In the data rows, zero lies at 4.5, halfway between 4 and 5.
Some points, one per row:
4;4;4;6;3;3;7;5;9;4;9;3;4;6;3;5
4;5;3;4;3;3;5;7;3;6;3;8;4;4;4;2
5;5;3;4;4;3;5;9;6;5;5;8;4;4;5;3
4;5;3;4;7;6;4;9;2;4;3;7;4;4;5;3
4;4;8;5;6;5;3;2;2;4;3;2;6;4;2;9
4;4;8;5;9;9;3;3;1;5;2;4;7;4;3;9
4;4;3;4;3;3;8;5;8;4;3;4;4;5;6;2
4;4;3;4;3;4;7;3;5;5;5;4;4;4;3;3
4;4;3;5;3;4;8;4;6;4;9;7;4;5;9;3
4;5;2;4;3;5;6;9;4;4;6;9;4;4;7;2
4;4;5;4;3;3;6;2;7;6;3;2;6;4;3;6
5;4;3;4;3;3;4;5;9;8;6;5;4;4;3;2
5;4;6;4;3;3;3;3;2;4;3;2;4;4;3;4
8;7;5;4;3;3;3;5;5;4;4;3;3;4;4;3
4;4;3;4;3;5;5;8;2;4;3;9;4;4;7;2
4;4;3;5;5;6;4;5;2;4;6;6;4;5;6;7
4;5;2;5;3;4;7;9;2;6;6;9;4;4;9;2
4;3;6;6;3;6;3;2;6;4;4;1;4;8;4;4
4;4;6;4;5;8;4;2;2;5;3;1;6;5;3;8
5;4;4;6;4;6;3;3;4;4;4;4;6;6;6;5
4;4;7;3;5;3;4;5;4;5;3;4;4;4;3;3
4;4;8;4;6;7;3;3;2;5;2;2;4;4;3;7
5;4;3;4;3;4;3;3;5;5;3;2;4;4;3;3
4;4;4;4;3;5;3;3;6;4;3;2;4;4;3;3
5;4;3;4;2;3;3;6;4;4;3;5;3;6;5;1
4;4;3;4;7;7;3;3;2;4;3;3;4;4;4;6
4;4;4;5;4;5;3;3;2;4;5;5;7;8;6;6
4;5;5;4;4;3;3;7;2;4;3;7;4;5;4;3
4;4;8;4;5;6;3;3;2;5;2;2;4;4;2;6
7;4;3;5;3;3;4;6;9;5;9;6;4;4;6;2
4;4;6;5;4;8;5;2;2;4;3;2;5;6;5;7
4;4;6;4;6;5;5;4;4;4;4;4;4;4;5;5
8;4;3;5;3;3;4;8;9;6;9;7;3;5;4;2
4;4;5;4;4;5;3;1;5;5;3;1;4;4;3;7
5;4;3;4;3;3;5;7;4;4;7;7;4;5;4;3
4;5;6;5;7;8;6;3;2;4;3;6;5;4;5;9
4;4;3;7;5;6;6;4;5;4;9;8;6;4;8;7
4;4;7;4;5;5;4;3;4;4;3;2;7;5;3;7
4;4;3;4;2;5;5;3;5;4;6;2;3;4;3;3
4;4;5;4;3;5;4;2;5;5;4;2;6;5;3;5
4;4;3;9;1;3;9;8;9;5;9;7;6;7;3;2
4;4;7;4;3;4;3;2;7;5;3;1;4;5;2;4
4;4;4;4;3;5;5;3;5;4;3;4;3;4;5;4
4;4;7;4;5;5;5;5;3;5;3;4;4;4;3;4
8;7;3;4;3;2;5;6;8;7;8;7;4;3;3;2
9;8;3;8;4;3;4;9;9;7;7;8;5;4;3;3
5;6;3;5;5;3;5;9;4;5;4;9;4;4;8;3
5;6;3;4;8;4;3;9;3;4;5;9;4;4;6;3
Here are 16 more points, each followed by its number:
4;5;7;4;9;7;5;3;2;4;2;3;5;4;3;9 0
4;4;4;5;3;4;4;3;5;4;6;2;4;5;3;8 1
4;7;3;5;3;3;6;7;7;4;4;8;5;4;6;2 2
4;6;3;5;5;5;4;5;2;4;6;8;5;6;9;6 3
4;4;3;4;3;6;3;4;3;4;4;5;3;5;7;3 4
4;4;8;4;3;5;3;1;4;5;3;1;4;5;3;5 5
4;4;6;4;4;3;3;2;3;4;3;2;4;4;3;6 6
4;4;7;4;3;3;4;3;8;5;2;1;4;4;2;3 7
4;5;6;4;8;6;3;3;2;4;2;2;4;4;3;8 8
4;4;8;4;4;3;4;2;3;5;3;2;4;4;3;7 9
4;7;3;4;6;3;5;6;4;5;4;7;8;4;6;3 10
4;4;8;4;5;5;3;2;4;5;3;1;4;4;3;7 11
4;4;5;4;8;9;6;3;1;5;3;7;7;4;4;9 12
5;4;5;6;9;6;5;8;6;5;5;6;4;4;3;9 13
5;5;3;4;5;3;3;4;5;4;4;2;3;4;3;5 14
4;4;3;5;6;5;5;3;7;4;7;4;6;5;8;8 15
Which of these numbered points is nearest to each point below, ignoring the direction in which the first points spread most? Its number follows each.
4;4;4;9;2;3;7;5;9;4;9;4;8;8;3;4 > 1
4;4;7;4;6;5;3;2;5;5;2;1;4;4;2;6 > 11
4;4;3;4;3;5;4;8;2;4;3;8;4;5;7;2 > 4
6;5;3;9;6;4;6;9;8;6;7;7;9;5;3;7 > 13
5;4;3;9;2;4;9;6;7;5;9;7;4;4;3;6 > 1
4;5;3;5;3;5;6;7;2;4;3;9;5;4;6;3 > 2
4;6;6;4;6;6;4;3;2;4;3;4;9;5;3;7 > 10
4;4;6;4;7;8;4;3;2;4;3;4;6;4;3;9 > 0
5;6;2;5;5;3;5;4;9;5;9;6;5;4;9;3 > 15
4;4;8;4;3;3;3;2;8;5;2;1;4;4;2;3 > 7
5;6;3;4;3;2;3;4;5;4;6;5;4;4;5;2 > 6
4;4;8;4;5;5;3;2;4;5;2;1;4;4;2;6 > 11
4;3;3;4;4;7;5;3;7;4;9;2;3;4;4;6 > 1
4;5;5;4;7;7;3;5;2;4;3;4;4;4;4;6 > 8
4;4;3;4;4;5;5;3;5;4;5;2;3;4;3;7 > 1
4;3;3;4;5;6;5;3;6;4;7;3;3;5;5;6 > 1
4;4;2;4;3;4;7;7;6;5;7;8;4;4;9;2 > 4
4;4;2;9;1;8;9;3;8;4;9;5;4;6;5;2 > 1
4;7;3;4;8;5;5;9;2;4;3;9;7;4;9;3 > 10
4;4;3;4;9;9;6;6;1;4;4;9;6;4;6;8 > 12
4;4;8;4;3;5;3;2;3;4;3;1;4;7;3;3 > 5
4;4;7;4;4;7;3;2;3;5;3;1;4;4;3;7 > 11
4;4;6;4;8;7;3;3;2;4;2;2;4;4;3;8 > 8
4;4;8;4;5;3;5;3;3;5;2;3;4;4;3;6 > 9
4;4;3;4;9;7;5;7;3;4;5;6;4;4;6;8 > 0
4;4;3;4;4;5;4;3;6;4;4;2;4;4;4;5 > 14
4;4;4;4;4;3;3;4;2;4;4;5;4;4;4;3 > 6
4;4;3;4;4;5;5;5;4;5;4;6;4;4;6;3 > 4
4;5;5;4;2;2;3;3;9;4;3;2;4;4;3;2 > 7
5;4;2;5;3;4;5;3;9;4;9;3;4;4;6;3 > 1
4;7;4;4;9;6;3;6;2;4;2;8;7;4;5;6 > 10
5;4;3;5;5;9;8;7;2;4;8;9;4;4;7;7 > 12
4;4;3;4;3;5;5;2;3;4;7;2;4;4;4;4 > 1
4;4;8;4;4;4;3;2;2;4;3;1;5;4;3;8 > 9
5;4;9;6;4;4;4;3;3;5;2;3;5;4;3;6 > 9
4;4;7;4;6;3;3;3;2;4;3;4;6;5;3;8 > 9
6;5;5;7;8;4;5;6;5;5;3;6;7;4;4;7 > 0
6;9;3;7;4;3;5;9;7;6;3;8;4;3;3;3 > 2
4;5;7;4;4;6;4;3;2;4;2;4;5;5;6;5 > 2
4;4;3;4;4;3;4;5;6;4;3;3;4;4;3;3 > 14
4;4;6;4;3;3;3;2;8;4;3;1;4;4;2;4 > 7
4;4;4;5;5;7;5;3;3;4;5;6;7;6;9;7 > 3
4;4;2;4;3;6;7;3;5;4;9;6;4;4;9;2 > 4
9;5;3;5;7;2;3;3;8;5;9;8;8;4;7;4 > 15
6;4;3;4;3;2;3;3;9;5;3;2;4;4;3;2 > 7
6;7;3;8;3;3;6;9;4;4;9;9;6;5;8;3 > 3
4;5;3;5;9;7;8;9;2;5;8;9;6;4;9;6 > 12
4;4;4;4;7;7;5;2;6;6;6;2;5;5;7;5 > 15
4;6;3;5;5;5;5;7;2;4;4;9;7;5;5;5 > 10
4;7;2;4;3;3;5;9;2;5;3;9;5;4;7;2 > 10
5;4;9;4;3;4;3;3;4;5;2;2;4;5;3;4 > 5
7;7;2;8;2;3;7;9;8;5;9;9;4;4;5;3 > 1
4;6;3;4;5;4;3;7;2;4;3;6;3;4;5;4 > 8
4;4;3;4;3;7;7;3;2;5;5;3;4;4;3;6 > 1
4;3;6;4;3;3;5;3;8;6;3;2;4;5;3;3 > 7
4;4;2;4;3;3;6;3;7;4;9;4;3;4;8;2 > 1
5;4;3;4;6;4;3;3;5;4;7;3;5;4;7;6 > 15
4;7;3;8;3;5;9;7;2;6;9;9;6;4;9;4 > 3
4;5;4;4;4;4;4;3;6;4;4;5;9;6;4;3 > 2
4;5;7;4;2;3;4;2;8;4;3;1;6;5;3;3 > 7
6;5;4;4;3;3;3;2;8;5;3;1;4;4;3;2 > 7
5;5;3;4;3;4;4;5;6;5;3;5;4;4;5;2 > 2
